One turning vector, and how many ticks it has turned:
The counts run from 0 to 258.
[ 24.0 -27.0  -8.2 -13.2  -9.4  14.4   9.8  -4.3  -7.6 -11.8 -23.1 -23.0
 -15.0 -37.4  23.6  -5.7  24.5 -16.5  -6.2 -18.2  10.7  14.9 -45.2 -23.8
  13.9 -10.9  -5.9  12.0 -18.5  27.2 -22.2  22.1] | 3
[-20.1 -24.7 -32.1 -36.2  16.3  10.6   6.2 -15.7 -14.0   6.3  17.2 -39.2
   5.2  -5.3 -15.7 -10.8  29.7   5.3 -24.4 -16.5   7.9  -3.5   5.1  39.6
  12.2  20.7  -5.4  -9.8  42.2  10.1   5.3  -4.2] | 112
[  7.6 -16.8 -11.8 -11.2  16.2  38.4  -2.1  -8.3 -12.4  23.0  -2.0 -11.6
  -1.4 -17.0  25.6 -43.4  10.4   9.2   8.9 -22.5  18.4  -5.0 -59.3  21.3
  13.9  -3.6 -16.0  -0.8  -7.0  23.2   1.6 -14.5] | 152
[ -5.5 -19.3  11.0 -28.2 -11.4 -24.9   0.0  -4.6  18.2  25.9 -20.4 -20.8
 -13.9 -23.4 -21.8 -31.1 -14.9 -36.0  20.0   3.2  12.1  -5.5 -18.4   4.7
 -20.5 -40.2  12.1  35.9 -22.9   0.5   1.7   3.8] | 189
[ -5.6  17.9 -36.1  18.3  -6.1   5.1   0.4 -21.3 -13.8 -10.2  17.1 -18.5
  19.4   9.5  21.3  21.9  23.3  10.2 -59.5   1.6  -4.8   0.2  28.9 -22.2
  31.4  11.9   1.6 -10.5  33.3 -14.5  23.3   5.3] | 25
[ 11.1 -33.4 -27.8 -26.2  17.1  14.6   3.9 -22.1 -21.7  -1.0 -21.7 -24.3
  -1.2 -45.0  11.5  -0.7  30.8  -6.3 -25.4 -19.9  10.9  10.4  -9.0 -11.5
 -25.6  14.6  16.0   6.4  -7.8  40.6  18.7  18.4] | 198
[-43.6   0.8 -26.4  33.1  29.1  13.5   1.1 -41.8  16.6  -2.6   7.6 -23.1
  -2.3 -21.1  14.7   0.2  15.1  -3.1 -10.6 -24.7  18.6   3.2  13.6  -5.9
   6.5 -16.7 -24.0   7.7 -21.0 -19.2  32.3  -3.2] | 194
[ 27.4 -23.3 -10.4  -9.1 -47.9  -6.0  11.5 -25.8 -13.7  25.2   6.5 -17.3
  23.3  -9.7  -4.5 -14.7  -3.6  -6.7   8.0 -18.0 -28.3 -34.0 -14.0 -33.0
   7.8  17.6  29.7  13.4  13.8  -9.2  -6.9   8.1] | 180
[ 35.5  -1.3  13.7 -37.2 -31.7 -24.9   7.1  25.6 -14.7  -3.5 -14.9   2.0
 -14.5   9.5  14.9 -12.4   2.3   2.7  11.3  26.3  26.6 -19.2 -32.0   7.6
   0.1  -1.1  17.3 -11.7  38.1  26.1 -29.9 -24.8] | 162
[ 15.9  -0.4 -43.6  11.2  56.2  37.7  -0.5  -3.3  -4.7   8.9  -4.0 -14.6
  -3.5  13.0  16.4   7.4  22.7  17.9 -16.4  19.7   8.0  17.7  -5.9  20.2
  -3.4   9.6  -8.9 -18.2  14.3  11.8  28.0  -8.5] | 65
[  1.2  17.6  17.2  23.4   8.7 -11.1  -4.1   4.6   1.5 -24.9 -25.2  17.2
 -28.7  -7.6  33.3 -13.3 -20.0   2.6  18.9   6.1  40.7   6.3 -12.2 -35.4
 -20.1 -31.8  -1.2   6.7 -33.6  -3.5  11.7  -2.9] | 145
[-30.3  15.7  -4.1  -4.1   8.2 -28.3   5.9   4.3  16.1 -18.3  -9.2 -11.2
 -37.4  17.2  14.1  14.7  22.6 -13.5 -14.9  50.1  44.9  20.4  18.6  13.9
   0.9 -30.1 -13.5  -0.8  14.7   5.7  14.9 -16.6] | 16
[ 22.3  32.5   2.9  26.9 -17.2 -31.6   1.1  19.5  13.8  -3.7  -7.4   7.7
 -13.7  32.1  15.4   9.2 -15.0 -12.0  -2.7  46.5   7.3   4.2  -6.4 -39.0
  21.0 -31.3   4.7  10.3   0.4 -20.8   8.4  -0.5] | 80
[  4.2  18.0  -6.8  25.4  20.1 -17.5  16.6  18.9  38.5   4.9  -3.9 -20.6
 -25.8  35.2 -15.8  13.8  -4.3 -11.4  -1.9  44.5 -13.5  16.6   3.9  -7.4
  19.0 -41.0 -16.2  12.3   8.0 -29.4   0.9  15.8] | 82
[ 20.5  -7.0 -20.8  28.4  44.9  24.8  13.0 -18.5  22.8  32.6 -11.1 -18.1
  -3.9   8.7  -7.5 -19.6 -13.8  -5.8  42.6  10.0 -13.2  -7.4  -8.0   3.9
 -25.4 -24.1   1.7  11.2 -27.4 -31.3  21.8  -1.6] | 234
[  7.3 -11.6  -3.6 -12.4 -39.0  -9.5   3.3 -13.4 -16.9   2.3 -27.6   9.4
   0.5 -16.8  34.1  -7.8  14.7  -3.9  27.4  30.5  46.8 -20.1  -8.2 -13.1
 -29.7   0.5  24.9  -3.9   5.0  20.5  16.7 -32.6] | 12
[  0.8   9.3   1.2  -5.9 -34.8 -24.7  -0.1  -8.1  -8.7  -8.3 -32.3  10.1
  -6.2  -9.6  43.0   0.8  15.1 -10.1  12.4  33.8  51.8 -13.2  -7.0 -16.5
 -23.4  -7.0  15.6  -5.1   0.5  16.3  15.2 -34.1] | 13
[-29.8  12.2 -13.5 -11.2  18.4 -20.8   7.4   5.0  29.3  -3.8 -10.3 -26.0
 -28.8  12.3  -2.3   5.5  23.1 -17.5 -11.7  47.7  33.1  17.5  14.0  35.8
   6.0 -24.4 -16.0  -2.3  21.9  -4.4  15.9  -7.2] | 17
[-33.1 -10.4   0.6 -20.5   7.1 -27.0   7.9 -16.7 -10.9 -32.5  16.5 -26.5
 -22.5   0.7  -6.3 -15.6   7.7  28.1   9.3 -21.0  28.4 -20.4  30.6  22.3
  -7.7  18.9  -1.4 -22.4  38.8 -15.6  -5.0 -12.6] | 204
[-17.5 -11.5  -8.2  10.2  48.7   1.8  12.1 -16.6   7.2 -14.9  14.9 -38.5
 -21.8  -8.9 -26.5 -13.1  -8.0   5.1 -19.3 -46.1 -13.6  17.5   3.0  -3.9
  15.5 -15.6 -15.6  19.0 -10.9 -17.2  -0.2  37.2] | 45
[  6.8 -14.8 -12.8 -28.4  12.7  -7.3  11.1  14.2  19.2  10.7 -31.4 -17.0
 -27.5   3.7  -3.9   1.4  20.8 -12.3  26.9  52.2  32.5   4.1  -6.3  35.7
 -22.3 -17.0  -1.6  -6.2  23.6  19.5  -3.5 -17.0] | 253
[-25.2  22.7   4.1  19.1  -6.0 -41.0   1.1 -19.8  21.1   0.0  21.5  -4.7
  -3.9  20.5 -22.4 -12.4 -29.3   6.0  10.8   0.3  -1.9 -21.3  36.1 -10.8
  -8.0 -13.8   7.3  10.5   7.2 -51.8  21.1  -9.1] | 35
[ 13.7  -5.1 -19.9   5.0  24.9   1.3  11.2   1.2  34.2  34.7  -1.1 -33.7
 -15.2  18.1 -30.2  -7.3 -10.9 -19.0   8.7  25.1 -24.5  12.5 -20.1  12.9
  13.8 -34.0 -17.0  24.3   0.5 -20.0  -5.2  18.8] | 84
[-22.2  20.7   1.7  19.7  16.2  11.5 -13.1  -2.9  -1.3  -3.2  10.0   9.0
 -16.8   9.4  38.5 -37.6 -12.7  15.2   0.0  -0.5  43.4  -6.0 -27.9  14.6
  14.4 -26.3 -24.4  -7.4  -3.1   0.2  21.4 -38.9] | 61
[ 15.5 -13.4 -24.0  -4.5  13.2  12.4   8.0  -2.0  27.4  47.8  -2.8 -36.4
  -3.5   4.5 -26.9 -22.6  -6.5 -23.5   6.2  11.9 -29.5   0.3 -32.5   9.3
  15.6 -33.1  -9.0  28.5  -5.0  -9.7  -5.6  18.9] | 85
[ 28.2 -17.7 -27.6 -25.9  -2.4 -18.9  11.5  -4.2 -11.8   0.0   0.3 -29.6
   2.9   9.2 -23.2  20.4   8.2   0.1 -33.5   9.1 -23.3   2.3  24.1 -11.0
  -8.1  24.2  36.1  -8.5  44.8   0.3   3.3  21.6] | 28
[-16.4  28.2 -15.7   8.8  42.4 -14.7 -13.3  20.6   9.5 -11.4   8.2  -3.3
 -20.5  26.6  -1.8   1.2  -9.9   1.7 -38.5  27.2  19.8  28.3  16.8  14.0
   8.1 -20.8  -8.8  -5.9  21.6   0.2  35.1  -4.2] | 213
[ 11.8 -23.8   0.6   8.6  18.7 -15.8  16.8 -17.1   5.5  -2.7   1.9 -14.6
 -16.4  -0.9 -25.4 -25.2 -22.9  22.0  49.9 -33.2  -6.2 -29.6  14.0  -1.5
 -32.0  13.3  15.0  -3.5   7.5 -33.5 -10.1   3.9] | 140
[  4.2  -4.4 -23.1   4.1   3.7  -2.5  27.6  -2.6   6.9  -1.5  19.8 -44.5
  -4.9  17.5 -20.1  13.2  14.4  -3.1 -29.0  -1.6 -30.2   2.2   2.1   3.3
  54.1  -3.4 -12.8   6.5  26.8 -19.2 -20.3  30.5] | 176
[ -1.5   1.1  -4.6 -30.4 -13.4  -0.7  -9.3  16.5   6.8  29.3 -10.4 -11.3
  -6.4   2.6   7.9 -28.0   6.2 -19.4   8.5  38.4  35.3   2.8 -41.0  33.4
   5.4 -29.6  -7.2  10.1  16.2  27.1  -1.0 -25.1] | 255
[ -9.7 -13.1 -10.9   5.6  61.6  16.7  12.5   3.6  18.9  -1.3 -12.2 -25.8
 -35.6 -10.2  -7.5 -20.5   7.6   2.1  16.5   6.2  17.8  27.8 -20.1  35.4
 -11.7 -25.8 -23.7   8.3 -13.2  -2.3  -2.9   2.9] | 149
